The rows of X fall into 3 groups, which share some directions, and each row is roughly a mix of its group's hidden directions.
X, 99 rows:
[[-.24,.29,-.35,.13,.21,.10,.05,.41,.05,.10],
[.12,-.08,-.61,-.06,-.10,.15,.03,.23,-.12,-.15],
[.27,-.02,-.32,-.35,-.27,.15,.02,-.13,-.33,-.04],
[.04,.01,-.28,-.18,-.41,-.06,.34,.17,.23,-.18],
[.15,-.11,.43,.13,.26,.15,-.04,-.30,.30,.12],
[.07,.07,.10,.16,-.03,.15,.04,-.25,.60,.17],
[.04,.41,.49,.14,-.07,.10,-.08,-.19,-.11,.14],
[.12,.15,-.35,-.05,.14,.47,.05,-.30,.15,.02],
[.11,.52,-.32,-.04,-.01,.20,-.06,.11,-.26,.10],
[.09,.45,.06,.04,.05,.08,-.22,-.27,-.30,.29],
[.01,.39,.37,.17,-.25,-.29,.02,.03,.08,-.21],
[-.26,.05,.20,.29,.04,.23,-.17,-.22,-.44,-.01],
[-.06,.28,.26,.26,.16,.15,-.27,-.22,-.34,.09],
[.15,.41,-.09,-.08,-.31,.07,-.17,.16,-.39,-.05],
[-.03,-.06,.00,.02,.35,-.07,-.20,-.20,-.50,.22],
[-.12,.43,.03,.39,.09,.19,-.28,.01,-.17,-.07],
[.05,.07,.37,.34,.14,-.22,-.03,-.38,-.17,.14],
[.34,.21,-.19,.07,-.06,.47,-.06,-.25,.02,-.16],
[-.35,-.50,.16,-.07,.14,-.15,.05,-.02,.07,-.26],
[-.06,-.30,-.32,-.08,.09,.29,.16,.17,.39,-.12],
[.02,-.43,.07,.18,.16,.00,.19,-.24,.41,-.03],
[-.29,-.32,-.27,-.19,.09,.16,-.02,.09,.36,-.22],
[-.15,-.55,-.07,-.39,.08,-.02,.09,.02,.10,.07],
[.26,-.17,-.30,-.43,-.25,.11,.14,.07,-.16,.12],
[-.34,.32,-.13,.25,.29,-.07,-.17,-.26,.07,.16],
[-.15,.06,-.29,.01,.35,.11,-.39,.07,-.34,-.09],
[.36,-.02,-.08,-.23,-.18,.46,-.18,-.06,-.20,.00],
[-.27,.26,-.09,.34,.35,-.10,-.03,-.15,.22,-.22],
[-.21,.29,-.10,.40,.34,.06,-.11,-.16,.16,-.18],
[-.27,.44,-.36,.10,.22,-.06,-.15,.04,-.14,-.13],
[-.21,.36,-.24,.36,.27,.03,-.10,.26,.00,.01],
[.26,-.32,.33,-.28,-.36,.05,.10,-.04,.10,-.07],
[.09,.39,.09,.35,.12,.31,-.17,-.25,.09,-.15],
[-.03,-.08,-.60,-.04,.30,-.04,-.13,.19,.04,-.08],
[-.09,.43,-.23,.20,.37,.18,-.16,-.18,.02,.00],
[-.44,.01,-.40,-.08,.31,.09,.11,.11,.11,.10],
[-.02,-.36,-.17,.05,.18,.17,.22,-.12,.48,.02],
[-.36,-.28,-.35,-.04,.41,.06,.08,-.08,.02,-.03],
[-.53,.08,.19,.04,.30,.00,-.01,-.09,-.21,.23],
[.04,-.36,-.16,-.06,.34,.17,.22,-.34,.06,.20],
[-.13,.12,-.05,.33,.34,.38,-.30,-.12,-.07,.02],
[.05,.21,-.13,-.48,-.13,-.20,-.14,-.29,-.06,.24],
[-.02,.33,.52,.04,-.18,.17,.00,-.21,-.10,.12],
[.19,.33,-.19,-.26,-.20,.02,-.22,.13,-.40,.02],
[-.19,-.34,.12,-.02,.23,-.49,-.06,.22,-.07,.00],
[-.32,.14,-.42,-.03,.38,.10,-.04,-.10,-.14,.17],
[.27,.39,.37,.13,-.24,.21,-.09,-.09,-.07,.11],
[-.23,.24,-.12,.21,.37,.14,.07,-.24,.05,.35],
[-.28,-.21,-.45,.04,.23,.09,.08,.23,.16,-.20],
[-.27,.08,.09,.40,.28,-.01,-.33,-.22,-.08,-.16],
[-.03,.39,-.33,.19,.34,-.07,-.24,.00,-.18,.02],
[.16,-.02,-.37,-.21,-.23,.00,.32,.39,.04,.06],
[.13,.35,.49,.00,-.28,.01,-.15,-.09,.00,.15],
[-.45,-.24,-.13,-.11,.36,-.10,.08,-.25,.09,.10],
[.22,.19,-.32,-.39,-.13,.13,.01,.16,-.30,.15],
[-.04,.38,.26,.45,-.05,-.08,-.03,-.06,.27,.13],
[-.36,-.11,.13,.36,-.03,-.37,.15,.23,.09,.08],
[.28,-.33,.16,-.26,-.18,.03,.30,-.15,.29,.06],
[-.27,.13,-.43,.00,.38,-.03,.03,-.08,-.23,.18],
[.28,.12,-.35,-.16,-.10,-.17,-.03,.23,-.43,.06],
[-.02,-.40,.12,-.28,-.04,.03,.10,.07,.49,-.08],
[-.39,.03,-.01,.26,.34,-.29,-.08,-.16,-.26,.04],
[.02,.45,.27,.22,.08,-.29,-.19,.12,-.21,.10],
[-.13,.27,-.45,.01,.19,-.16,.14,.34,-.07,.16],
[-.23,-.22,-.22,-.23,-.08,-.02,-.21,.32,-.40,.01],
[.28,-.37,.05,-.35,-.13,.10,.26,-.15,.22,.12],
[.04,.11,.32,.40,.24,.09,-.19,-.21,.18,-.25],
[.16,.05,.02,-.18,-.27,-.41,-.04,.28,-.32,-.15],
[-.02,.14,.47,.25,-.18,-.02,-.26,.11,-.19,-.25],
[.30,-.27,.21,.06,-.26,-.26,.15,-.05,.35,-.14],
[.08,-.21,-.14,-.30,-.24,-.34,.38,.12,.10,.06],
[.21,.28,.26,-.03,-.24,-.05,-.03,.24,-.46,.03],
[-.18,-.28,-.42,-.27,.00,-.09,.28,.11,.04,.22],
[.11,.19,.57,.27,-.17,.00,-.05,-.10,.15,-.06],
[.00,-.20,.13,-.01,-.05,.32,-.03,.24,.53,-.14],
[-.16,-.06,-.21,.08,.40,.24,.01,-.31,.32,-.14],
[.30,.06,.27,-.36,-.39,.15,-.03,.17,-.12,.01],
[-.21,-.33,-.55,-.06,.13,.04,.17,.07,.06,.00],
[.14,-.01,-.16,-.31,-.45,-.12,.21,.23,-.20,.13],
[.33,-.15,.45,-.08,-.23,-.22,.10,-.19,.17,.00],
[.15,-.04,.45,-.02,-.19,-.15,.03,.17,-.44,-.08],
[.15,-.16,.22,-.06,.08,-.22,-.18,-.47,-.33,.04],
[.42,-.05,.37,.27,.00,-.27,-.14,-.17,.02,-.02],
[-.15,-.46,.19,-.01,-.02,-.06,.11,.09,.45,-.14],
[.05,.01,.55,.15,-.16,-.24,-.17,-.11,-.22,-.13],
[.03,-.29,.39,-.23,-.12,-.01,.33,-.03,.28,.15],
[.03,-.48,-.18,-.29,-.19,-.04,.21,.10,.24,-.13],
[.07,.24,-.45,-.01,.28,-.10,-.18,-.03,-.35,.08],
[.09,.26,.57,.06,-.13,-.12,.00,-.01,.04,.28],
[-.25,.41,-.13,.10,.07,-.09,.06,.37,-.30,.10],
[-.17,-.42,.25,-.32,.06,.14,.08,-.09,-.21,.25],
[-.01,.05,.39,.31,.07,-.26,-.08,-.31,-.30,.06],
[.22,.22,.03,.03,-.29,.22,.09,.27,.43,-.13],
[.27,-.20,-.40,-.36,-.23,-.01,.19,.14,-.05,-.02],
[-.12,-.35,-.01,-.36,-.08,-.02,.24,.03,.43,.01],
[-.19,-.25,-.38,-.20,-.18,.04,.31,.29,.08,-.06],
[.18,.24,.42,.19,-.18,-.16,-.25,-.29,-.08,.04],
[.15,.03,-.49,-.02,.05,.20,.28,.25,.23,.13],
[.15,.16,-.30,-.02,.15,-.23,.03,.28,.47,-.07]]

Here is one row from each group, named. Which group is each of the other rows in?
[.11,.33,-.31,-.06,-.06,.12,-.04,.36,-.38,.02]	(70)
[.06,.26,-.40,-.02,-.17,.04,-.05,.24,-.42,.12]	(75)
[.15,.33,.51,.02,-.20,.23,.00,-.07,.04,.14]	(8)

[-.27,-.52,-.06,-.12,.12,-.21,.11,.05,.10,-.28]	(70)
[.31,-.41,.06,-.36,-.01,.16,.16,-.24,-.06,.11]	(70)
[-.35,-.35,-.21,-.01,.13,-.16,.20,.26,.26,-.05]	(8)
[-.26,.07,-.44,.13,.25,-.05,-.10,.04,-.39,.01]	(8)
[-.09,.20,.40,.16,-.01,-.09,-.19,-.40,.22,-.18]	(8)
[-.23,-.53,-.06,-.29,.05,-.09,.24,.12,.04,.10]	(8)
[.03,-.12,-.24,-.45,-.17,-.06,.26,.37,.02,.02]	(70)
[.28,.07,.37,-.31,-.31,-.11,.16,-.22,.03,.12]	(8)
[.27,-.32,-.08,-.48,-.17,.15,.05,-.10,-.18,.09]	(8)
[.25,-.22,.39,.20,-.18,.19,.09,.01,.34,-.12]	(70)
[-.37,-.08,-.44,.18,.19,-.20,.08,.23,-.10,.09]	(75)
